0: [121 114 102 155 130 105 128 121 117 150 120 112 115 118 104 149 178 102 122  91  73 162 128 125 134 131 137 116  99
 123 128  95]
1: [126 173 182  80 110 192 174 116 125  81 127 143 155 121 160  90  47 173 178 183 177  97 120 124 115 138 124 134 146
 116 151 147]
2: [152 184  81 157  81 167 170 167 123 154  53  91 100 106 209 130 204 101 102 106  85 179 161 108  92  96 181 107 189
 108 123  71]
3: [131  96  59 162 152  22 126 129 132 158 140 109  72  96  73 176 240  53 131  52  60 134 132 170 138 133 163 130  88
 109 138  36]
4: [125 148 137 123  98 138 136 136 151 130 105 130 120 108 137 131 132  78 143  80  91 128 142 111 111 102 142 101 101
  93 111 105]
5: [132 137 147 126 103 139 121 147 153 124 118 140 123 128 140 133 119  84 131  94 107 120 143 114 114 100 137 114 111
  98 103 121]
6: [100 109 106 139 134 145 107 109  98 126 158 129 141 149 105 131 141 203  95 164 150 158 117 108 141 178 102 144 113
 194 129 173]
7: [ 81  93 218 112  40 245  73 184 142 133 133 167 159 199 164 161 140 155  72 137 153 115 166  59 150  51  87 137  93
 144  22 190]
8: [156 135 111 136 198  76 154 141  97 136 127  96 107  96 131 116 114 150 138 165 176 132 100 176 107 128 133 138 189
 112 177 103]
9: [ 93  93  98 165 111 113  93 127 135 154 135 132 119 135  87 175 212 104  92  80  74 168 145 105 137 126 131 127  78
 153  84 109]
10: [121 141 148 127  91 151 117 148 154 133 108 138 124 121 137 138 132  84 124  85 104 128 148 101 110  90 132 106 100
 105  91 119]
11: [151 145 131 111 146 112 151 116 128 113 131 125 118 104 125 106  90 120 173 129 132  98 113 158 130 142 138 118 143
 108 168 112]
12: [123 140 129 119 148 160 140 114  93 106 149 129 144 132 126 113  89 207 130 190 172 141 113 130 126 177 109 139 151
 163 149 170]
13: [123 120  94 118 137 109 127 108 127 140 129 122 120 124 116 122 126 145 124 136 138 133 124 138 137 156 114 121 129
 153 145 150]
14: [ 91 134 184 120  62 248  93 153 132 108 122 165 161 170 150 125  98 171 102 151 158 123 153  62 125 101 113 122 111
 158  59 176]
15: [169 195 141  73 194 114 201  97 105 100 120 102 146  79 174  60   0 189 183 216 204 124  85 181  95 179  96 123 213
 115 223 186]
16: [137 193 136 143  84 240 147 152 107 123  75 128 158 143 205  99 120 180  97 184 169 162 153  86  89 110 159 125 213
 147 106 137]
17: [ 82 105  86 183 119 143  96 141  79 132 140 122 136 144  96 157 241 144  73 129  96 156 147 126 144 134 151 138  83
 178  93  72]
18: [121 125 167 116  95 183 116 136 146 125 135 155 138 151 144 129 107 135 128 124 140 122 146  94 126 116 123 126 119
 121  93 156]
19: [131 102  90 158 154  59 136 117 114 127 149 115 103 118  80 158 197  90 144  89  74 126 119 159 145 145 159 143  94
 119 145  56]
20: [143  48  59 135 115  74  75  99 143 166 140 140 101 184  96 135 168 101  87  94 109  89 136 129 198 151 119 128  98
 170 134 159]
21: [117 129 143 138  85 122 126 152 156 146 102 127 115 122 130 157 183  59 128  58  82 123 147 107 116  69 149 122  89
  89  92  78]
22: [149 141 129 121 134 121 147 116 118 109 133 130 124 122 119 115 107 124 165 123 122  95 115 145 133 142 146 124 135
 116 159 111]
23: [ 98 127  99 105 102 163 115 110 163 121 125 147 125 134 129 119 115 157 125 139 139 141 150 109 134 160 116 117 131
 167 112 168]
24: [105 142 168 127  78 204 100 162 140 125 122 150 147 147 153 132 137 119 102 115 128 128 163  90 114  90 133 112 102
 121  65 136]
25: [134 136  83 151 149  78 149 103 123 163 116  92 110  91 114 139 167 112 129  84  72 190 111 122 112 157 124 109 118
 123 157 123]
26: [125 117  99 153 162  40 139 129 129 167 130  90  99  85 100 160 210  77 130  69  75 161 118 156 116 115 137 126  99
  96 141  70]
27: [165 174 119  88 204  55 222  84 101  96 126  94 127  64 134  80  64 139 217 184 159  93  78 217 122 169 138 144 175
  90 246  84]
28: [165 143  96  85 171  63 170 102 135 125 130 113  98  92 136  97  80 122 171 143 158  93 107 191 129 167 129 123 168
 106 202 131]
29: [174 181 190  92 176 106 157 140 142 107 125 128 150  94 168  76  16 122 166 172 213  83 107 163  83  99 122 133 185
  74 167 140]
30: [112 126 147 119 108 182 122 130 125 118 110 140 141 154 135 121  94 156 132 157 152 121 133 109 135 113 120 124 144
 138 111 146]
31: [125 124 125 132 141 164 140 141 110 110 136 131 107 132 130 124 111 186 137 170 172 133 125 123 123 141 142 143 169
 142 130 118]
32: [ 99 117 125 133 125 191 127 132  78 101 147 134 137 156 122 130 127 216 111 194 167 141 126 112 138 159 120 146 135
 181 117 148]
33: [181 161  81 121 211   5 189  99 114 129 128  86 104  59 123 110 107 104 170 129 120 139  87 199 100 174 134 131 169
  97 222 104]
34: [103  94 102 160  87 205  79 149 120 147 109 142 128 187 141 134 168 172  65 154 150 148 160  80 153 114 130 130 152
 183  74 149]
35: [143 121 111 110 115 111 125 105 165 128 128 148 123 131 125 125 108  94 139 105 105 115 139 127 142 153 127 114 115
 123 132 147]
36: [165 115  73 123 152  25 141 118 160 151 119 110  76  96 111 132 161  44 156  62  77  98 125 184 145 131 153 113 123
  91 170  76]
37: [177 157  57 106 180   0 175 114 152 137 102  82  76  55 132 109 115  66 173  89 104 109  97 204 108 142 138 114 166
  93 218  93]
38: [184 151  97 136 194  34 159 119 128 140 133 105 110  90 129 115 127  99 148 124 139 124 104 186 107 144 153 140 180
  96 192  94]
39: [145 131 114 121 117 106 107 135 142 127 118 137 123 127 138 127 100  87 100 111 119 116 137 119 121 125 112 110 105
 134 115 156]
40: [123 158 185  92 106 181 156 131 120  96 121 139 159 135 161 108  81 140 155 162 150  97 130 128 123 111 125 130 127
 103 126 140]
41: [179 135 116 102 157 105 170 101 136 104 124 134 114 133 138 100  61 131 183 159 153  92 115 162 135 161 149 139 191
 103 182 129]
42: [ 80 119 204 125  51 255  68 150 122 109 133 181 184 205 152 122  76 204  76 176 174 133 160  30 135 108  93 120 101
 176  33 220]
43: [ 92 105 247 103  80 216  65 182 133 100 148 172 185 190 152 138  66 154  82 170 192  82 140  86 137  50  71 146  91
 139  38 205]
44: [142 121  98 135 178  62 145 103 122 129 156 117 112 109  91 135 152 128 154 120 121 134 112 166 124 169 148 146 137
 121 164  97]
45: [144  88  67 157 146  51 116 115 132 155 124 117  92 129  91 152 185  77 121  82  80 131 128 146 152 135 146 129 113
 125 141  88]
46: [137 172 179  82 124 150 163 138 153 120 115 125 133  94 173 104  65 126 164 135 161 121 125 127  93 104 116 117 153
  81 140 148]
47: [122 149 147 105 126 148 147 143 147 102 136 141 111  87 140 120 111 108 162 126 127 110 145 150 120 123 143 113 118
 105 127  88]
48: [138 115  92 137 156  54 152 104 132 136 141 116  97 104  84 152 172  98 164  89  92 130 114 160 131 157 154 140 119
 109 158  73]

[ 98  92 171 151 145 132  72 153 109 126 175 147 167 160 106 157 155 158  72 156 153 135 128 125 140 111  96 163  96
 167  81 155] 6 32
[ 94 121 115 127 100 160  99 121 151 135 112 133 130 134 118 122 111 150 116 121 126 147 130  84 134 129 103 111 116
 166 110 170] 23 30
[124 114  94 131 147 103 129 106 130 138 137 115 120 122 118 116 142 140 129 131 120 144 121 138 144 158 124 125 128
 143 154 134] 13 44
[ 74 110 183 147 100 255  66 147  81 113 166 158 198 211 154 119 102 255  44 253 226 177 134  53 147 148  74 162 172
 248  65 249] 42 32
[ 83  66  50 188 110  88  74 114 133 165 145 128  93 137  47 183 254  94  89  46  46 171 142  94 154 148 143 121  38
 172  89  82] 9 17
[148 148 117 134 196  77 152 138 101 136 129  94 122  89 137 111 113 153 129 168 178 145 100 168  98 127 125 141 181
 117 171 111] 8 38
[161 150 144 109 160 122 155 121 104 124 147 116 149 127 164 106  93 190 124 194 188 127 105 156 123 154 111 158 197
 142 170 175] 12 31
[116  80 122 158 100 154  97 124 125 130 148 155 117 175  81 162 174 134 123 104 102 119 140 102 164 137 149 141 103
 152  94 109] 9 0
[101  69 133 158  79 172  63 156 119 151 140 146 143 204 123 173 199 155  49 129 122 141 152  87 167 101 109 153 111
 186  55 166] 34 9
[154 186 129  82 181 109 196 109 105  97 118  97 148  84 175  62  47 174 178 210 191 106  95 192 110 154 123 132 203
 113 216 134] 15 27
[ 98 114  90 158 117 144 101 133  89 126 126 122 147 151 119 122 199 133  85 148 112 118 144 144 159 125 145 131  92
 173 118  88] 17 0
[125 163 167  65 201 157 176  92  76  38 173 127 180 124 140  31   0 255 205 255 251  57  73 202 144 190 108 164 189
 155 225 166] 15 1
[177 105  67 128 142  25 129 110 163 153 121 123  79 118 107 139 150  37 143  58  76  95 130 167 148 141 153 118 122
  96 161  98] 36 45
[ 58  79 137 173  50 190  38 160 172 146 127 161 139 173 101 183 215 101  58  63  68 164 174  44 147  76 121 126  52
 177  12 132] 9 24
[ 89 103 158 159  66 173  84 164 163 154 114 143 122 147 119 170 208  54 104  41  48 151 174  75 129  58 149 103  54
  92  36  88] 21 10
[139 150  87 128 169  78 157 100 128 135 125 108 115  79 110 119 120 124 153 118 117 157 109 155 109 169 129 114 140
 126 173 116] 44 25
[155 155 117 123 206  57 173 128  99 139 128  87 119  72 139 104 112 142 146 167 179 134  95 188  96 131 130 139 180
 102 193  98] 8 38
[156 124  88 145 169  62 140 114 108 134 140 110 108 110 106 142 143 126 125 123 119 144 112 156 122 166 131 138 141
 136 161 117] 44 13
[172 199 132  69 192 110 196 101 117  99 127 103 141  74 180  54   0 182 179 205 207 123  87 173  86 178 104 117 206
 110 220 184] 15 29
[ 81  76  67 174 113 110  79 114 124 155 150 130 107 142  58 172 231 123  86  75  68 169 138  99 153 159 131 127  49
 180  97 109] 9 17
[119 103 122 140 120 145 118 116 118 121 138 139 125 161  93 148 144 154 139 131 122 127 124 118 145 145 138 146 130
 146 119 126] 13 30
[158 183  83 157 106 166 167 151 116 142  77 107 113 112 191 125 169 151 108 142 124 177 146 118  98 129 170 127 230
 142 138  98] 2 16
[131 160 165  72 193 152 182  91  67  45 169 129 177 124 135  50   0 242 197 255 232  63  78 195 144 190 110 162 173
 153 217 156] 15 1
[156 154 102 127 131  42 154 140 160 146  83 102  93  69 135 131 145   9 152  46  65 113 129 156 103  87 150  95 107
  60 149  62] 36 26
[ 98  86 110 148 105 155  91 118 122 119 146 152 117 164  68 150 169 136 131 106 101 105 136 118 166 144 147 130  90
 163 103 105] 9 17
[116 127 133 121 115 163 120 124 131 121 114 135 141 138 137 115  93 144 125 150 138 127 130 114 136 124 113 121 134
 147 120 152] 30 23
[105 113 255  94 100 204  74 175 131  96 156 165 201 192 163 122  45 161  89 180 192  83 132  99 133  56  65 149 107
 128  54 226] 43 42
[ 75  70 125 165 106 146  92 127  91 111 162 140 146 177  77 163 213 139 103 129  82 116 136 120 186 127 136 156  48
 169  92  83] 17 9
[122 113 125 164  95 103 101 161 174 152 102 135 102 116 114 173 198  23 116  30  45 143 161 105 121  66 156 111  86
  89  74  64] 21 4
[115 155 126 111 169 129 160 115  89 108 145 106 145 103 137 106 102 203 135 197 174 152 102 153 110 166 108 145 157
 153 167 150] 12 31
[114 127 128 145  78 132 114 150 158 145  89 128 117 127 134 145 179  39 121  46  60 135 158  93 114  69 152 100  72
  82  79  83] 21 10
[148 180 130 104 192 121 176 106  86 100 129 105 159  89 150  72  53 181 160 213 182 125  96 189 112 167 115 128 189
 134 203 141] 15 41
[130 108 203 133 141 125  83 146 145 122 179 164 171 156 125 132 115 122 103 145 168  97 132 127 141  93 114 164 111
 125  94 141] 18 30
[160 177 131  98 144  93 175 116 152 116 109 117 115  75 147 100  76  83 183 109 121 109 119 153  95 131 145 107 143
  77 173 105] 11 22
[149 164 181 102 123 137 152 155 145 130 115 122 139 108 179 116  98 110 141 130 153 114 129 137 100  83 125 129 157
  82 131 129] 46 40
[163 190 135  96 138 139 165 107 145 115 104 127 144  96 166  91  40 126 155 143 142 145 123 127  85 158 118 101 171
 109 158 176] 46 11
[172 129 105 123 171  67 160 125  95 137 140  97 119 125 153 129 131 162 118 168 156 136 101 174 130 155 115 156 190
 133 181 153] 8 13
[192 152  71 102 171  10 173 116 144 141  98  91  84  73 143 107 110  44 170  86  88  93 112 213 121 139 144 101 157
  74 209  96] 37 36
[ 90  84 160 163 121 156  42 174 150 131 124 156 143 165 100 143 128 102  82 114 142 116 146  92 131  54 122 121 100
 138  45 121] 24 10
[175 114  94 140 144  28 127 120 166 156 119 120  95 108 109 145 156  24 141  48  66 113 130 158 135 121 152 115 117
  86 147  88] 36 45
[148 178 170  89 128 163 170 118 130 110 107 118 145 111 171  85  40 140 170 144 144 125 113 115  97 126 116 104 152
  88 155 168] 46 1
[159 154 119  96 199  52 202  99 108 100 134  98 116  74 124  91  79 124 208 161 140  88  86 212 130 155 140 136 154
  82 226  78] 27 28
[125 125 134 139  94 120 120 147 155 144 102 128 115 123 129 149 167  47 125  56  67 127 150 107 121  80 148 105  83
  83  92  87] 21 4
[ 65  86 203 148  61 238  29 187 145 132 146 184 163 196 122 154 151 142  56 126 169 115 172  49 133  50 113 133  75
 155   0 156] 7 14
[158 191 133  90 199 113 203 105  85 102 123  93 147  74 167  58  44 185 179 215 193 119  87 195 103 165 120 126 200
 109 224 132] 15 27
[ 76 126 181 124  93 230  96 138 124 124 138 152 169 156 135 122 117 186 108 167 165 138 144  88 137 109 103 128 114
 160  78 163] 14 30
[101  99 119 168 113 108  80 144 135 154 134 130 125 135  93 174 202  92  83  77  77 162 140 107 131 106 122 127  76
 144  78 114] 9 0
[127 108 128 149 129 142 117 117 120 124 142 139 135 150 102 141 137 152 128 133 121 137 125 114 147 144 134 141 134
 149 122 129] 13 30
[125 158 144  95 116 134 152 135 154 121 110 121 116  97 145 114 109 103 168 109 123 107 133 145 112 106 137 109 135
  90 137 109] 47 4
[163 143  90 155 168  59 145 104  97 136 128 115 133 105 105 140 142 112 120 129 111 147 108 159 118 167 132 136 142
 140 163 111] 44 25
[116 103 112 106 100 169  98 111 151 124 137 163 124 164 120 119 100 149 119 140 155 110 150 107 151 156 117 116 119
 162 108 178] 23 30
